Each path below is one point turned by a fixed rotation once a step. After each direction that follows a path, write how fast that rotation turns it, in deg/step (0 if it stays still).
Each turn is a multiple of 5 degrees from 10 to 175, or 0.
Each row of a path follows its step; steps can be skipped.

step 1: [ -1  11 -10  17   7  -4 -21  -3  -2  13   5 -10  10 -16   3  -7  -6   9
   1  12   6  11   1   6   8  -8  -3   5 -13  13  15  -1  -7  -2   0   0
  12   6   4  -6   5   4  11  14  -3  -4   0   9  -5   8   2]
step 2: [-18  -8  -5   4   0  -5 -10 -10  -8   3  -3  -8  -6 -18 -10   5  -6   4
 -11  -8   4   1  -9   0  23  -1  -8 -11  14   1   2 -11   1 -27  -9   7
   2  -2   4  -7   3 -10  -6   1  -6   4   4  -4  -3   4   2]
step 3: [ 18  -4 -12  11   1   2   3  -2   7  -2   7   8  -9   6  -8  -3   5  -6
  -1 -10   1  16  -2  -1   4   8 -10   6  16   2  -6 -16  10  -6 -13  -2
  -1 -10   1   0 -14  -5  -8  13  12  18  13   5 -10   8  -5]
step 5: [-26  -2  -5   9  -8   1  -4  -3  -2  -2 -14  -7   2   2   5   1   7  14
   3   3  -5  -1   4   6  11   4 -11 -12   5  -1  -3  -6  15  10  -1  11
   5   5   9 -13   2 -20   3   1 -21  -1  -8   5  -7   6  -4]
step 6: [ -5  -1   0   7 -12  -5   0  -6  -6 -11 -14  -1  -4   9   7  10  -5 -13
   9   1   7  21  16   5   7   5   1   9   0   9 -14  -6  -6 -10 -10  -7
   1  -5  12   6 -11  -9 -11   7  -5   3   2  15   1  16   4]
step 8: [-19   1  -7   0  -6  11  -6   2  -3  -3   0  -7   8  -1   4   2  15  -5
   1   4  -4 -14  -7  -8   4  -1  -1 -11  -1  19   6  -8  13  -5   3  14
   8 -21  13  -8  15  -3  -5  -3   9  12  -2  -1 -12  -7 -10]
step 13: [  4  13  -7  17  -8 -11  -4 -12   2   5   6  13  -8  -8  -6   6   8 -14
  -3 -13   1  -7   3   9  21 -10  -7  -4   3   6   8  -4 -20  -7   0   3
  -3   8  -2  -9  10  10  -1  -1 -10   9  13   5   8   0  -6]
step 15: [ -1 -13 -23   2   2  16   3   4  -3  -6 -14   1  -2  -7   5 -20   5   4
 -12  -2  21   3  -4   0  -1   7  15  -9   4  -3   2  -7   0  10  -4 -11
  -9   7  15  -4 -10  -4  -5   8   4   8   2   7   5  -2  -8]
step 16: [ -2  16 -12  11   4  -1   5 -17   6 -15  -3  13   7  -7   7   8   5   2
  -2  -8  -8  -8   9   9   6  16   1  -7   4  -9   5  -8 -10  14   8  -5
  -2  -4  -7  -3  -4 -10  -3   2 -17   4  -1  14   6   6 -17]
Directions:
[ 5  1  3  1 -2  5  2 -4  2  0 -6 -4  1  1 -1 -1  1 -2 -4  1 -2  1 -1 -1
  2 -1 -5 -1 -3  1  3  0  0  0  0  2  4 -2 -1  1 -3  6  7  0  1 -4  0 -1
 -1 -1  0]	110
[ 5 -2 -5  2  0  3  1 -2  2  1  1  1  0  0 -2  0 -1 -1  0  2 -3 -6  0 -2
 -4  4  1  3 -3 -2  2  3  0  0  4 -1  0 -5  1 -5 -1 -2 -4  1  2  0 -2 -2
 -2 -2 -8]	90
[-3  2 -2 -1  3 -1 -1  2 -2 -1 -2  1  1 -6  1  1  3 -1 -2  0  0  3  1 -1
 -1 -1 -2  0 -1 -3  2  0 -4  1  0 -2 -1  5 -4 -5 -4  9 -5 -2  2  2 -1 -3
 -4 -2  0]	25
[ 3 -2 -4 -2 -2  1 -3  3  1  2  0  0  3 -3 -5 -5 -1  0 -1  1  1  4 -1  0
  2 -1  4 -2 -3  1  0  5 -1 -3  0 -1 -2  5  1  3 -1  1  0 -4 -3 -6  3  6
  0  0 -4]	130
[-2  0  0 -1  4  1 -4 -3 -1 -3  3 -1  3 -2  0  5 -4 -2  1  2 -3 -2  6  1
  0  1  0  0  5  3  0  0 -1 -7  2  1 -2  2  2  0 -5  1  3  3  3 -2  2  1
  2 -2  0]	70
[-5  3  0 -3  5  2  4 -5 -2  2 -2 -1  2 -1 -4  1 -3  0  0  3 -3  0 -1  1
 -2  4  0  0 -2  0 -2 -1 -2 -1 -4  1  1 -5 -1  6  3  3 -5 -3  0  1 -1  3
  1  4 -1]	175

step 0: [ -1  -4   3   4   6  30 -15   5 -10   5  -1 -11  -9   6   0  -1  -5  -3
   8   6  11  22 -15 -10   7 -11   6  -2 -16   7  -2   1  -4  -3  -4  -2
  -4 -14  -9  -3  -3   4   8  -9 -12   5  -7   0  -8   6 -11]
step 3: [  3  -7  -5  -6  -9   2   6  -2   2  -4   6 -11   3 -18   0   2 -18   6
   9   4  -7 -11   2  -4  14   1  16  -9  27  17  -6   0   5   0  -4   1
   3   8   2 -16  16  -1  11 -14  -8   6  -5  -6   1  -3  -1]
step 4: [ -9   7  -1 -10   3  12   3   1  16 -10  14  -8   1 -12   0   7  -7  -8
   9   1   6 -12  -6  -2  13  13  11  -7  -2   6   2 -12   3  -2   8  14
   8   2   0   9   7   1 -11  -5  -8  12   7  11 -20 -16 -14]
step 6: [  5  -6  -6   7  -2  15  11  13   3  13 -15  -8  10  13 -10  -2   4  -8
  18   8  13  17  -8 -13   6  -8   5  17   1  14   1   2  -8  -2  -5   9
   4   1  -1   5 -13   3  -5  -4   5  -4  -8 -11   5  -1  -5]
step 8: [ -3  14  -2 -13   7   5 -16  -5  15  -4 -10  12  -5  -8   2  -7  -4  14
   3   1  -6  -5  13 -15  19   3  14  -3   6   4   1  -3   2   2  -6 -11
  21  -6 -10  -8   7  -3   0   4  -5   6  -9 -11  19  -2   0]
step 9: [  9  -3   7  -8  -1   9  -2   2   8 -12  -2  -2  -9 -26  -2   0 -17  17
   0  15   7   4 -10 -10   4  10  16  -4   2 -10 -11 -12  -3  -7  -7   1
  -7   8 -13  -8   0  -6  -2  -6   4  19  -2  -7  -4  -5  -4]
step 16: [-15   9  -3  -5   8   2   5   8   5  16  10  -2  12 -11  -4  17 -16  -9
   9   1 -11   6   7   7   8   4  17  -8   5   5   7   5  -2  16  -5  14
  -1  13  -4  -1   6  -4  -7  -1 -11  13   1  10 -17   0  -6]
step 18: [ 13  -2  -1   6  -8   8  -3   4   1   5  -2 -13   7   3 -17 -15 -12 -17
   5   6  18  13 -19 -17  10   3  -1  -2 -14   0  -3   2   5 -14 -12   5
  10  -6  -6 -12  -2   0  -4   1  -3  -5 -12  -2  -6   2  -9]
step 19: [  3  14  -3  -4   1   4  -5 -12   8   2   6   8  10   7  11 -10  -5 -19
  20  18  -6   5  -8 -20   9  -3  -7   8   7   8   1  -7  -7   0  -8  11
   0 -15   5  -6  -1  -6  -3   6  19   2  -6  -1  13   4  -5]
Directions:
[-3  2 -5  0 -4  2  1  3 -1 -2 -4 -1  0 -2  0  2  4 -3  3 -2 -1  6  5  1
  3  3 -1  3 -4  0  2  0 -1 -4  3 -2  2 -1 -4 -2  5  0 -4  1 -3  1  2  2
  2  0 -1]	175
[-1  0  2 -1 -4  5  1  0  2 -1  5 -4 -4  0 -2  5  4  4 -4 -1  0  0  0  0
  3 -3  2  2  2  1  0 -4 -1  2  5  3  3 -1 -3  1  1  3  1 -2  4 -6 -2 -1
  0  5 -1]	10
[-2  5 -1 -2  1 -3 -2 -2  4  3  6  2 -4 -1  0  0 -3 -3  2 -1 -1  2  4  3
  1 -6 -5 -4 -2 -1  5  0 -1  0 -2  3  0  0 -2  4  1 -2  0  5  2 -2  1 -2
  2 -1  0]	125
[ 7  6 -1 -3 -1  1  1  1  1  0  0 -1 -2 -2  0  1  3  1  1  3 -1 -2  0 -1
 -2  0  0 -1  4 -5  6 -2  3  1  4  3 -2 -4  0 -1  1 -1  1 -4 -3  4  1  1
  0 -3  6]	65
[-2  4 -3  8  0 -2 -1  2 -1  0  1 -3  3  0  1 -1  0  6 -1  3  1  1 -1 -1
  0  1 -7 -1 -4  4 -2 -2  0  3 -1  3 -2 -1 -1  0 -1  0 -3 -4  4  2  0  1
  3  0  2]	80

step 1: [ -9  -3   8 -15  15 -18  10  12  -8  15   7  -6   8  -6   0  -2  11  13
  14  -2  -4 -10   6   2  15  -9   3  -9   7  -4   2   5  15  -2  -4   9
   1   3  -2   2   8   4   2 -11   2   4  -8   2   2  11 -10]
step 2: [  9   9   9   8   5   2   5  -5  -1   5  -2 -15   5  16  11   1  -7  15
  10  -3  -1  20  10  -1  -1   4   0   0   6 -11  -5  12   7   4  -2  -2
 -13  -4   5   7  -2  -2   4   8   0  -3  12   2   6  16  21]
step 5: [  6 -11   3   3  -2  14   2   3   4  -1  -5 -18  -2  -1   8 -10   6  11
   7 -19  -6  11   2   7  13  -8   1  -8   1 -11  -4  -5   1   5  -2   6
  11 -15 -11   9   2  -2   6   7   2   3  -2   6  -4  16  20]
step 8: [ 12   4   0  -5   2  12   8   6  -2   6  -4 -25   8  -1   5  -6   6   5
   3   7   6   2  25   6  -1  -6   1 -10   8 -14   7  -5  13   4  13   1
   0  -7  -2   6  -6  -2  -5 -13   5   2   2   0   8  14   9]
step 10: [ -8   8   6   7  13  -3   8  13   0  14  11  -7   4  -9   8  -7  -7  11
  11  -8  13 -11  -6   2  11  -4  16   0   3  -7   3  17  11  -4  -6 -11
  -2   5   1  -4 -10  -4  -5 -15 -10   4   2   1   6  -7   6]
step 11: [  4 -11   2  15  -1   7   7   5  -7   4   5 -21   0  13   1  -5  -6   3
  12 -10  -1  14  13  12  -1 -10  -3  -7  12 -14  -8 -10   1  -8   7 -11
  -9   4 -13   9  -2   8   5   6   1  -7   0  -5  -6   9  -3]
step 14: [ -8  15  -5   6  -2  15   2  -3  -7  -7  -1  -8  13  -2   2  -4   0   3
  17  -7  -7   4   8   8  -1 -21  11  -8  -2 -13   2  -2   2   7   6  -5
  -6  -7 -22  -5  -6   7   0   2   9  13  -2   0   2  16   9]
step 17: [ -1   0   2   5   9   1   8   1  -4  -5   2  -8  15  -4  10 -15  -9  -4
  -1   0   2   7  10  29   8  -1   2  -6   6 -11 -10  -2   3  -1   6 -12
 -13 -12  -3  -3 -15  -2   6  -5  -7  -4   2  11  10   9   9]
step 18: [  5  -6  -1 -10   3   7   8  -1  -2  11   4  -7  -3   5  -5 -13  -8   9
  12 -16   3  -7   8  -6   5   7  -1 -10  -7   0  11  -4   3   1 -15  -5
 -21   2 -12   6 -11   4  13   1   6  10   8   4 -18  -2 -15]
Directions:
[-2 -2  3  0 -2 -4  2 -5  1  1 -1  2  1  1 -4 -2  0  0 -2 -5  2  7  1 -2
  3  0  4 -6 -3  0  0 -1 -2  0  1 -3  6  3  0  2  0  4 -1  0  1 -1 -1  4
  1  1 -3]	170
[-1 -1 -3 -5 -1  5  0  1 -4  3  2 -1  2  4 -4 -1 -3 -3  4  2  3  1 -4 -2
 -3 -3  0 -2 -2  0 -2 -2  3  0  2 -2 -1  2 -7  0 -3 -2 -2 -2 -2 -3 -3  0
  0 -3 -4]	100
[ 0  1 -1  2  2 -1  2  1 -2  2  3  6  1 -1  7  1 -2 -2  0  0  2 -1  3 -1
  4 -2 -1  0 -4  7  5 -1  3  1 -4  0  3  2 -3  3  3  1  1  0 -1 -4  0 -3
  1 -1 -1]	120
[ 1  2  3  0  4  3  0 -1 -1  2  0 -3 -2 -7  0  0  0 -2 -3 -6 -8  1 -5 -3
  1 -5  3  4 -4  1  1 -1  3  4  2  0  0  0 -1 -1 -2 -1  0  1  2  0  0  1
  1  2 -3]	160
[ 2 -2 -2 -3  1  3 -1  4 -1 -3 -1 -1  1  2 -2 -1 -5 -1  0 -4  0  6  6 -2
  2 -2 -2  0  0 -2  6 -2  2  2  2  5 -3 -1  2 -3  0  3  1  4 -2 -1 -1  1
 -1  2  3]	115
[-4  2  3  2  4  3  2  0 -9 -1  0  4  1 -2  2 -3  1 -2  0  1 -3  0  2 -4
  1  6 -2 -2  0 -1 -2  4 -3 -4  1  5 -1 -1 -1  0 -2 -1  0  2 -4  1 -3  2
  0  1 -2]	135
[ 3  0  4 -1  2 -5  2 -1 -6  3  3 -4  0  0 -1  2 -6  0  2 -1 -2  0  0 -1
  0 -1  1 -1  4 -1  0  5  3 -3  2 -3 -2  3  3  0  5 -1  5  1  0  0  1 -4
 -2 -5  0]	40
[-1 -7 -3  4  5  2  2 -3  6  1  0  0 -1 -1  3 -3 -2  0 -2 -4  2  1  0  1
 -1 -1  2  1  1  0  0  0  0 -5  1 -1 -3 -1  2  1 -3 -4 -1  3 -6 -2 -2  0
 -2 -5  0]	55

step 1: [ -2 -16  16  11 -16  -6   5  -6  -8  11  -5  -7  -7   8  -2  10 -11   1
   3 -13  -6   6   4   5  -8  -4   9  -7  -6  -5  -4 -15   8 -20   2 -10
 -13  10   5  -7   5  13   9 -20 -12   9  -5  -9  -1  -6  -1]
step 3: [  2   2  -5  13  -4   0  -9  13   5  -4   0   0  11  -7  -6 -19   1   0
   7  20   1  -4   4  -1   2 -17  14  -1 -12  -6   4 -10   0   5   9  -9
 -13  14  -3   1   6   0 -11   4  21 -16  14 -10  13  10  -3]
step 6: [-16  -8 -11  -1  -4  -5 -13  -1  -2  -5   1  -7   1   9  -9  -9   9   2
  28  10  -4 -13   4   6   7 -17  -7  -4 -14  14  -3  -4  -6   5  -4   2
  -9   7   1  10   3   9  18  11   2 -17   5   8  -2   7   0]
step 7: [ -1 -14   6  11   9   3  10   5   3 -17  -4  -7 -28  -4  -9   0  10  -8
  -3  -6   6  -5   9  10  -4  -4  11  -4   3  15   9  16 -12 -10  -5  -6
  -7   5  -7 -21   1  -5   2  -5   2  -2  -5  -9 -12  -8  -7]
step 8: [  4  -3   9   6   4  18  15  -1  -1 -10  -4   6  21  -1  -5   1 -16 -20
 -15   5  -5   5  -1  11   8  -4   0  -7  15   7   6 -14   9   7 -16  -1
   2 -11  -1  -1   1  13  14  -9   3   2   8   8 -10  -2  -1]
step 10: [ -9  -2  12   7   7  -4   9  -1   8  -2  -8 -15 -13 -14 -25   0  -1  11
   1  -7  -4  -1   2  -4 -17  -3   4   5  10 -16   4  -4 -13 -12   7   4
 -16  12  -2   1  17   4  13  -3   6  10   0  -2   5  -9  -9]
step 12: [ -6  -8  -1   0  -1  -2  -6  -7  13  -7  -5  11  12   1  -8 -13  -3   3
   4   7  23  13   4 -22   7 -15  13  -3  -7  -3  -6  -8  -3  14   3  -7
 -10   3  12 -13  -5   5 -13  14  -3 -12  -2   8  -5  -4  11]
step 14: [  6  -8  -9  -8   2   1  -5  -5  12 -10   0   4 -10   2   6  -2  -9 -10
 -12  -1  -2   5  11  10  -1   5 -10   2  23  -6 -13 -20   6  -5   6 -10
   0   0   7  -2 -10 -18   4 -27  -3  -2   4 -15   0   2  -1]
step 18: [-14 -12 -12   7   6   3  -2 -17 -10  -5  -6   3  17  12   9  16 -17  -9
   0  -2  15  13   5   0  19  -4  16 -10  -6   8 -11   6  14  -1  -2   8
   5   2  -6   6   6  -5   2  -2   0   8   2   6  -3  -5  -6]
Directions:
[-3 -3  3 -1  0  0 -1 -6 -2  1 -4  0  0 -2  3  2  1  2  0  1 -4  0  1 -2
  3  4  1  0 -5 -3 -3 -2 -1  1  0  1  0 -4  4  1  0 -3 -7 -5  1  2  1 -2
  0  6 -1]	20
[ 5 -6  4  2 -1 -2  6  0  2  7  1 -1  1 -2 -1 -1  2 -2  0  1  0 -3  2  3
  0  1 -1  2  5 -1 -6  3 -1 -1 -2 -3  0 -1 -1 -2 -2 -1  2 -1 -1  4 -3 -1
  1  2 -1]	115
[-1 -3  1 -4  4  6 -2 -2  0  4 -1 -3  2 -1 -2 -1  0  4  4  0 -1 -4 -2  2
  2  4 -2 -1 -1 -1  5 -3  5  0 -1  0  2 -1 -4  1  1  3  3  4 -2  0 -4 -2
 -3  3  2]	160
[ 0  3  4 -3  0  0 -1 -1 -4  1  1 -3  1  5  0  3  1  1 -7 -1 -1  4  2 -2
  2 -1  0 -1 -1  3 -3 -4  4  3  1 -5 -1 -3 -5 -5  0 -3  3 -2 -2  3  1 -1
 -2 -3 -2]	110
